[146 172  68 144 170 184 110 135 169 101 123 102  67 130 187 111  94 126
 139  45 113 104 206 141 134 138 130  80 129 221 152  61 113  82 221 225
 160 154  64 155 155 112 105 120 160 168 124  28] 0 1
[128 159  96 105 138 175  46 120 149  92  90 148 139 129 120  72 156 154
 118  36 145 105  92 108 181 137 129  48 108 179  88  73 130 101 205 145
 182 135 117  80 116 118 181 187 167 202 146  50] 0 2
[110 180  89 107 115 216 101  20 116 132 185 147 189 107 194  53 117 145
 113  70 141  87 152 137 109 130 164  80  68 145 166 133 117  90 139 127
  42 148 137 153 111 109 141 105 154 214 119 119] 3 0
[112 142  98 255 170  90  57 108 178  73 143 183 115 114 119  75 139 182
 144  56 167 144 140 234  90 142  37  84 123  84 142  75 132 162 156 219
  45 165 119 151  87 132 156 117 111 189 104  67] 4 0
[145 184  50 118 124 185 110 139 148 129 150 120  94 151  99  90 147 113
 139  46 124  74 206  93 129  95 146  72 156 168 106 119 114  99 221 173
 130 132  86 172  99 153 138 117 143 155 106  28] 0 1
[141 190 139  95  86 158  98  47 171 151 156 191 218 171 169  63 133 122
 108 121 133 132 133  76 187 148 175 137  95 109 122 147 107  97 142  79
 134 163 119  77 103  95 146 152 113 164 120 227] 3 2
[151 217  95 175 107 247 137  25 140 121 115 137 243 109 167  37 139 140
 109  60 153 113 111 153 123 162 186  79 130 149 117 143 139  65 180 158
 146 139 155 154 167  99 154 151  96 210 116 130] 3 0
[103 226 148 148 185 137  38 131 138  85 177 169  54 122 166 145  95 116
 116 132  73 124 163 111 166 127 131 105 212 142  99 122 123 119 171 118
 165 221 127  86  64 164 138 191 185  81 245  84] 5 2
[139 168  58 152 156 164 104 148 180 130 167 101  35 140 154 115  85 131
 162  52  87 151 132 153 116 163 106  59 197 156 107 148 162 109 195 205
 174 188 166 169 139 122 124 165 238  99 160  12] 5 0
[141 134 156 248 137 105 128  21 174 135 152 165 186 114 177  71 124 185
 158  89 144 140 116 225 110 124  68 107 132 101 119 110 134  67 168 114
  41 137 154 144 168 111 116 142 150 160 130 143] 4 3
[124 170 122 189 104 114  70  54 159 133 151 132 203 113 146  92 151 129
 159 129 130 128 132 145  84 106 138 128  95 126 118  94 156 118 151 100
  43 148 144 111 110 106  85 170 159 193 141 174] 3 4
[166 219  81 164 130 141 148 182 159 111 211  90   0 120 135 140  64 145
 142 117  65 127 187 102 125  63  98 152 206 167 125 140 131  67 244 183
 116 218  47 137 114 164 112 138 136  73 214  73] 5 1
[143 133 113 158 139 229  70 116 163 144 144 167 111 116  90  78  85 108
 140  72 150 142 156  74 183 109 159  50 116 133 140 103 120 103 226  93
 165 140 149 134  66 140 165 233 194 157 171  32] 2 0
[146 206 121 136 139 194 113  52 125 138 156 169 190 125 211 122 149 100
 131  88 121 109 122 116 148 158 198 120  85 129 168 167 108  42 145 117
 110 172 141  76  81 134 107 159 130 192 134 183] 3 2
[127 205 101 116 136 226 150  26 157 125 111 127 194 101 202  44 116 139
 136 100 162 150 102 105 121 132 159  75 122 131 133 143 111  71 187 184
 130 170 153 159 154 127 134 173  96 255  95 128] 3 0
[132 154  86 126 118 219  91  61 130 163 123 138 174 129 158  76 123 108
 145  38 126 112 128 144  89 120 152  29 110 183 120 130  99  74 184 211
 111 128 127 172 113 134 121 149 142 187 107  81] 0 3
[124 174  63 134 148 184 119  66 129 119 117 147 201 142 219 107 108 127
 156 132 136 128  88 127  83 161 144  70 131 171 144 121  92  54 163 138
  91 118 135 142 126 132 130 153 111 190 125 163] 3 0
[111 177  87 173 112 204  32 174 143 110 144 157 153 157 107 127 117 148
 135  51 100 114 106  86 178 114 120  80 108 144 157 109 102  79 158 171
 127 173 178 168  38 153 165 155 136 133 138  29] 0 2
[132 158  90 246 146  73 151 151 149 124 101 193  71  99 127 129 110 146
 126 146 117 150 226 255 138  81  49 131 153  74 163 101  44 147 202 131
  69 177  27 139 105 149 105 100 106 133 164 124] 4 1
[110 143  83 131 163 171  72 146 198  40 153 143  44 128  90  98  57 143
 136  35  99 148 143 109 110 106 110  59 199 188 109  91 119  95 217 197
 139 175 142 166 114 162 117 139 152 141 160  24] 0 5
[ 87 218  61 138 145 140 196 129 122 140 142 151  97 143 189 123 127 110
 160 111 164 132 239 117 123  80 124 100 112 173 157 192  64  60 234 138
 134 145  31 155 115 130 156  99  93 127 114 140] 1 3
[144 229  91 114 137 155 123 144 102 111 104 168  96 141 127 160 106  73
 138 105 106  93 255 110 180  81 144 120 130 151 128  92 102 120 199  74
 155 116  48  71  92 159 141 207 139 152 162 111] 1 2
[140 206 102 118 123 202 191  49 155 142 148 107 112 165 205 113 152  84
 130 128  75 114 197 113 171  74 181 145  45 134 119 167  89  35 227 137
 109 155  17 125 152 140 109  99  98 190 151 189] 3 1
[130 155 123 233 139 133 101  47 128 141 178 184 211 101 184  76 123 135
  86 116 124 108  90 176  55 142 123 143  84 114 137 109 153  58 119 148
  87 175  87 169 143 138 104  90 141 188 115 182] 3 4
[145 158  41 127 136 163 132 121 136 113 112  78  82 117 138  72 110 102
 138  54 101 101 249 114 117  67 132  57 170 181 124 115 100 112 243 149
 143 123  29 164  95 142 105 115  92 142 154  64] 1 0
[145 156  66 108 148 163  80 137 163 127 121 185 139 125 109  97  85 161
 152  51 129 118 124 136  89  98 133  57 224 143 112  96 126 142 188 174
 103 157 146 169 134 147 100 179 154 111 174   5] 0 5
[113 156  94 117 143 223  51 135 124 108 130 187  81 108  93 101 135  97
 140   1 122 155 124  99 169 141 115  59 130 184 127 104 144  88 179 111
 136 140 106 133 108 119 143 188 168 214 168  28] 0 2
[126 178  44 140 163 156  54 121 174 137 150 103  43 112 164  99 121 116
 154  49  91 116 129 122 114 160  96  56 244 190 137  66 144 123 158 211
  91 160 130 200 143 236 149 117 149 127 191   0] 0 5
[146 176 100 144 146  82 143 139 136 127 172 111  30 102 122 158  70 147
 145 130 123 140 218  78 112  88 148 114 190 136 140 157 131 132 185 101
 143 198  68 137 145 120 144 140 139  88 172  78] 5 1
[116 185 153 154 109 207  80  86 150 157 139 177 181 120 163  79 150 116
 160  80 170 152 119  91 151 124 143 123  89 115 135 162 127  62 136  87
 152 155 118  77  82 153 177 201 177 171 188 189] 2 3
[137 174 107 198 112  75  95 113 154  97 135 172  84  98  99 114 106 156
 147 146  60 164 156 191  85  95  87 117 130  92 118 101 150 151 169 153
  38 190  81 156 117 146 147 133 120 137 122 109] 4 1
[132 202  55 138 154 214 149 177 162  87 140 119  63 158 131  73 123  86
 151  71  63  76 255  98 158  31 120  72 117 147 134 102  70  78 255 176
 145 163  25 154 156 167 141 156 116 160 144  14] 1 0
[139 155  80 123 149 191 148 151  55 151 111  98  99 167 148  75 118  79
 147  94 161 108 203 101 155  83 101  47 128 149 137  97 104  73 246 154
 124 102  53 135 113 125 117 126 112 123 102  70] 1 0
[147 187 102 150 164 174  56 149 142 103 143 159  53 128 111 130  98 142
 122 149 102 134 123  87 227  60 131 154 193 145  95 149 137 112 128  64
 170 183 110  93  79 135 153 201 199 112 198 102] 2 5
[102 189  89 132 115 220  92  74 118 138 136 182 199 134 196  79 121  78
 136  94 169 104 117  87 156 153 180 125  84 115 114 127 106  84 131  88
  95 129 156  63  70 100 145 193 162 124 131 179] 3 2
[123 102  65 255 152  82  55  84 195 138 151 152 109 104  75 100  89 164
 155  53 125 135 112 202 123 129  29  37 153 106 114 101 109 116 145 182
  79 168 112 211 121 152  97 119 135 133  88  68] 4 0
[145 196 117 111 146 175 155 163 102 124 150 177  82 119 143 125 111 122
 154 139  70 140 232  96 197  48 157  96 115 125 145 103 107  81 225  45
 148 144  61 102  91 121 134 198  84 138 149 121] 1 2
[117 157 130 146 133 158  69 127 140 112 140 219  70 150 158 105  78 126
 147 102 120 130 115  80 191 105 138 131 198 113 129 109 143 135 142  68
 168 216 134 108  62 143 185 218 195  99 168  85] 2 5
[126 131  40 247 130 171  68 128 152 136 128 142 138  96 116  50 107 137
 113  64 105 146 174 188 147 101  65  70 156 122 107  96 122  98 172 159
  88 123 118 174 103 104 125 147 127 161 146  14] 0 4
[ 88 151  75 224 157 127 170 121 169  93 115 173  84 119  94 116  89 119
 153 130 120 133 232 192 137  44  92 144 112  74  98 105  92 124 207  91
  82 143  66 120 113 119 136 124 101 133 142 138] 1 4
[118 157 171 218 166 140  44 125 169 124 134 219 102  65  79 134  97 140
 119  78 159 155 146 170 215 109  56 134 124  74 134  67  92 172 137  16
 125 201 162  61  67 159 153 213 160  63 166 170] 2 4
[158 162 131 124 115 169 196 100 114 143 124 139  98 124 172 111 121  83
 164 110  77 130 192 177  94  73 164 123 129 142 145 177 134 102 251 131
  97 170  37  79  92 120 131 130 118 180 144 178] 1 3
[133 164 146 211  87 163 107  23 164 142 136 201 215 103 192  68 125 179
 122  98 152 130  83 210 121 103 130 136  75 100 102 138  88  79 168  99
  40 138 125 110  96 110 113 139 118 190 128 163] 3 4
[145 173 167 147  60 204  63  27 161 118 105 196 222 137 225  47 132 101
 110  78 124 126 101 107 140 126 145 142  72  86 106 171 142  50 147  56
 113 138 117  70 100 112 193 187 152 156 148 198] 3 2
[139 166 125  93 101 150 109 122 133 116 125 142  87 114 133 133  83 155
 125 124  66 168 182  65 210  99 147 125 132 151  93  86 106 134 196  90
 119 175  79  65  69 133 178 204 159 116 127 145] 2 1
[135 160  69 162 189 155 159 141 152  97 130 107  52 102 130  78 107 144
 142  45 114 127 198 112 161  45 115  42 160 179 165 120  86 135 237 162
 133 127  58 146 132 130 147 131 111 151 105  25] 1 0
[137 146 109 212 132 183 125 101 180 140 129 156 162 104 194 135 130 151
 141 131 116 125  78 140 114 137 116 166  70 106 123 145 100 122 164 121
  78 122 117 125 109 112  83 135 147 165 120 149] 3 4
[161 154 117 219 117  83  96  97 169 137 173 199  96  83 123 107  81 182
 124  79 109 167 165 192  82 134  85 110 208  78 122 131 123 165 163 160
  76 191 113 137 131 182  94 100 163 136 125 110] 4 5
[114 194  78 156 121 104 123 131 161 111 155 101  47 120 134 139 116 136
 148  72 101 152 158 108 113 111  88  98 228 156 158 115 132  83 199 187
  96 176 144 166 134 111 155 139 113 138 165  50] 5 0
[138 182  69 131 153 188  72   4 172 122 138 104 192 148 235  19 159 126
 110  87 153 132  97 154 102 120 127  41  54 148 112 152 101  53 198 148
 106  84 123 192 133 117 127 108 102 214 125 101] 3 0
[140 124  62 126 106 192 115  70 115 100 104 149 202 155 171  74 132 136
 103  82 150  95 140 109  94 117 157  54  91 170  86 117 164  85 133 184
 125 137 107 177 123 155 123 110 121 223 136 101] 0 3
[131 174  49 136 109 220  92  23 166 121 111 154 228 135 194  34 142 164
 129  64 140 127 121 103 113 104 168  37 114 176 101 114  91  31 176 218
 139  92 113 180 171 138 171 184 135 238 125 118] 0 3
[109 175  84 128 115 161  92  26 128 130 146  98 220 151 197  59 102 134
 118  65 108 129  88 135 103 102 169  59  74 131 119 124 144  72 183 159
 103 121  61 174 119 118 137 141 110 221 127 146] 3 0
[135 173  91 116 150 173 223  80 134 119 143 108 149 124 181  85 113 128
 137 119 125 107 190 152 165  48 143 151 107 172 117 176  96 110 255 157
  88  84  24 120 125  99 111 149 117 185 134 176] 1 3
[ 97 161  71 131 140 148 116 116 133 120 120 115  87 110 103  93 101  84
 149  62 131 137 255 137  93  44 125  51 139 152 132 129  98  82 239 189
 141 134   7 180 137 162 118 159  89 167 142  43] 1 0
[119 211 112 115 143 114 192  47 127 188 122 146 155 161 188  99  81 125
 140 179  80 156 209 156 147  94 110 133 140 148 125 146 129  89 204 150
  73 158  71 133 117 132 139 163 107 186  92 169] 1 3
[154 190 144 141 128 207 101  82 114 158 103 212 162 148 162  65 113 147
 150 124 119 124  87 105 190 124 156 133  84 143 120 143 159 104 174  88
 152 175 140  84 140 130 159 158 177 147 172 126] 2 3
[137 222 116 142 175 137  93 143 164 112 186 165  99 162 150 121  93 128
 172  91  82 121 109 114 190 104 109 128 187 159 109 131 114 101 155 140
 162 247  86  85  80 172 144 195 173 108 209  68] 5 2
[148 150  93 110 158 230  70 134 130 100 147 175 117 138 129 120 106 145
 130  76 129 150 169 128 154 138 100  86 130 148 125  78 117 124 135  71
 169 172 149 106  49 142 152 183 160 111 180  63] 2 0
[136 229 108 149  70 202  43  44 122 127 142 230 225 151 206 101 121 107
 110  91 136 142 112 104 157 166 159 118  67 142  82 187 114  39 200  76
 133 158 106 101  97 116 185 208 153 224 167 175] 3 2
[ 77 240 131 125 146 164 128  77 144  81 198 112 102 145 160  87 112 130
 122 107  88 133 129 123 105 116 109 124 187 121 157 117 151  96 152 170
 112 180 106 126 165 134 116 135 159 119 232  76] 5 3
[100 160  72 111 131 236 100   0 152 131 158 117 213 126 205  18 118 105
 160  34 122 158 134 117  86 111 140   1 108 194 154 154 116  32 196 207
  86 171 102 208 140 102 129 108 172 226 133  65] 0 3
[129 109 157 227 110 137  54 112 176 109 136 168 121  91  97  89 164 144
 176 138 163 120 146 189 160 136  90 139  97  72 148 133 117 102 120  43
  87 176 151  83 103  96 147 152 193 124 141 123] 4 2
[132 191  52 161 114 190  89  67 167 109 147 128 166 125 177  42  93 131
 114  43 119 147 138 136 113 113 137  45 120 207 158 102 157  70 179 211
 103 149  98 146 121 147 150 103 129 250 158  64] 0 3
[137 156 166 209 142 111  82 105 176 154 146 204 147 121 102 111  84 135
 170 111 142 144 153 134 205 121  59 135 118  92 101 126 123 138 144  38
 124 163 131  60  80 110 181 196 158  80 143  99] 2 4
